89  92  115  18  145  122  79 value 145, 122

81  148  96  102  120  111  38 value 148, 120

166  151  123  31  78  145 value 166, 151

90  29  126  105 value 126, 105

22  136  75  114 value 136, 114

24  68  124  80  113  118
49  60  144  129  88  135
value 144, 135

103  16  71  83  112  35 value 112, 103
---
104  88  110  110
119  48  26  108
>> 88

103  136  113  160
114  90  73  42
72  108  109  132
>> 90

33  112  157  172
92  51  144  111
67  61  129  129
>> 51

109  115  109  118
31  97  122  119
>> 115

124  28  42  129
165  145  139  166
>> 28

89  38  75  72
71  113  59  53
117  46  151  133
>> 113

183  27  77  120
80  62  131  168
>> 27

170  89  102  70
152  93  121  113
>> 89

73  122  87  125
79  84  169  48
>> 122

161  56  105  133
95  124  165  100
127  84  46  52
>> 124
---
157  54  157  61  61
58  52  37  142  159
→ 52

128  111  163  94
119  108  143  92
→ 108

52  62  67  65  61
113  36  42  113  116
→ 36

29  130  182  163  87
77  30  72  56  121
→ 30

93  86  91  140  79  100  130
93  54  88  180  55  100  123
→ 54

71  92  79  80  103
64  92  134  103  165
→ 92

37  102  85  129  77  129  56
162  107  114  115  126  107  146
→ 107

47  110  76  118
40  110  73  119
→ 110

84  170  107  108  58  70
84  64  82  103  50  89
→ 64
---
 76  139   72  123   54  156
 75  102  121  179   76   21
 76  144   85   56  181   21
ans = 21

 80  103  156  165
100  108  100   87
 80   81  101   81
ans = 81

 57   92  109  124  139  140  122
 34   53   58   87  111  129  133
 85  111  127  134  139  129  104
ans = 104

 67   81   75   48   70   53
142  114  121  170  121  144
115  112  111  106  117  116
ans = 116

101  150   99   96
180  163   51  115
 78   68   61   95
ans = 95

 43   99  127  111   98
 52   22   80  134  117
128  175  127  111  117
ans = 117

 92   53   78   42  110
 83  161  106  166   91
 98  100   86  104   93
ans = 93

 89  127  105  134   91   79  124
104  134   84  142   81   64   89
 87   92   80  167  124   74   79
ans = 79

155  124  112  119
147  116  120  126
169  115  103  120
ans = 120
---
[[172  86  77 131  77]
 [174  85  78 129  79]] 129

[[152 124  23 107  61 104  79]
 [ 90 115  74 131 111  72 118]] 72

[[ 68 138 111  27]
 [ 67 145 119  27]] 119

[[ 90 112  94 163 142]
 [ 29 128  77  63 112]] 63

[[102 118 113 118]
 [170 116 132  33]] 132

[[144 126 148 156 157  72]
 [157 134 155 165 167  67]] 167

[[113 122  90 110]
 [ 43 176 145 169]] 145
---
154  108  104  58  173  101 => 58

99  91  97  110  108
96  105  102  89  38
=> 102

103  95  170  138  60
98  108  166  135  63
=> 166

125  29  53  164  99 => 53

57  168  95  138  68 => 95

103  113  170  141  81  55
74  107  102  94  108  72
140  95  114  67  93  61
=> 67
---
74  116  109  98  103  116  109
50  72  88  167  67  109  52
-> 109

66  93  102  132  53
39  93  123  119  24
86  105  166  40  107
-> 123

92  87  80  78  82  111  106
152  164  123  68  103  22  133
-> 80

77  122  153  92  51  23
71  81  146  97  142  99
-> 153

47  119  86  90  143  45
43  119  92  91  144  41
174  79  115  138  47  173
-> 92

155  101  156  110  36  148
58  106  32  80  158  71
-> 156
---
[[87, 108, 108, 150, 121, 135, 92], [111, 82, 96, 113, 144, 113, 118], [88, 47, 109, 58, 54, 28, 108]] >> 82
[[103, 102, 133, 120, 112, 144, 107], [91, 84, 26, 111, 17, 37, 68]] >> 102
[[53, 46, 59, 100], [168, 132, 105, 117]] >> 46
[[109, 108, 138, 127, 124, 105, 52], [59, 142, 49, 153, 73, 72, 122], [129, 70, 78, 27, 85, 127, 122]] >> 142
[[61, 120, 76, 60, 43], [42, 111, 76, 92, 18]] >> 120
[[121, 99, 74, 30, 116, 109, 147], [86, 121, 95, 109, 82, 72, 129]] >> 99
[[71, 80, 90, 86, 99], [51, 115, 112, 67, 64], [109, 106, 159, 148, 86]] >> 115
[[178, 96, 121, 96, 43, 74], [180, 105, 111, 91, 43, 72], [177, 92, 136, 87, 53, 44]] >> 105
[[75, 37, 135, 57], [39, 155, 99, 61], [153, 50, 100, 144]] >> 155
---
90  82  122  169 → 169, 82

135  40  99  153
116  122  77  150
→ 153, 40

140  64  49  66  38  133  143 → 143, 38

88  63  96  38 → 96, 38

133  82  164  43  62  130
127  82  163  45  61  130
→ 164, 43

28  178  87  145  158 → 178, 28

56  168  107  125  115  126
114  108  70  128  151  58
142  136  66  32  161  93
→ 168, 32

45  100  108  23  128  34 → 128, 23

100  175  89  160  69  101  180 → 180, 69

151  70  114  144  31  140  40
155  47  140  44  161  33  163
→ 163, 31
---
179  79  89  102  57  137 → 179, 57

46  53  95  165  154 → 165, 46

51  109  83  160  65  46 → 160, 46

163  59  65  56
171  43  45  53
168  50  44  38
→ 171, 38

19  80  75  60 → 80, 19

136  38  117  73  82 → 136, 38
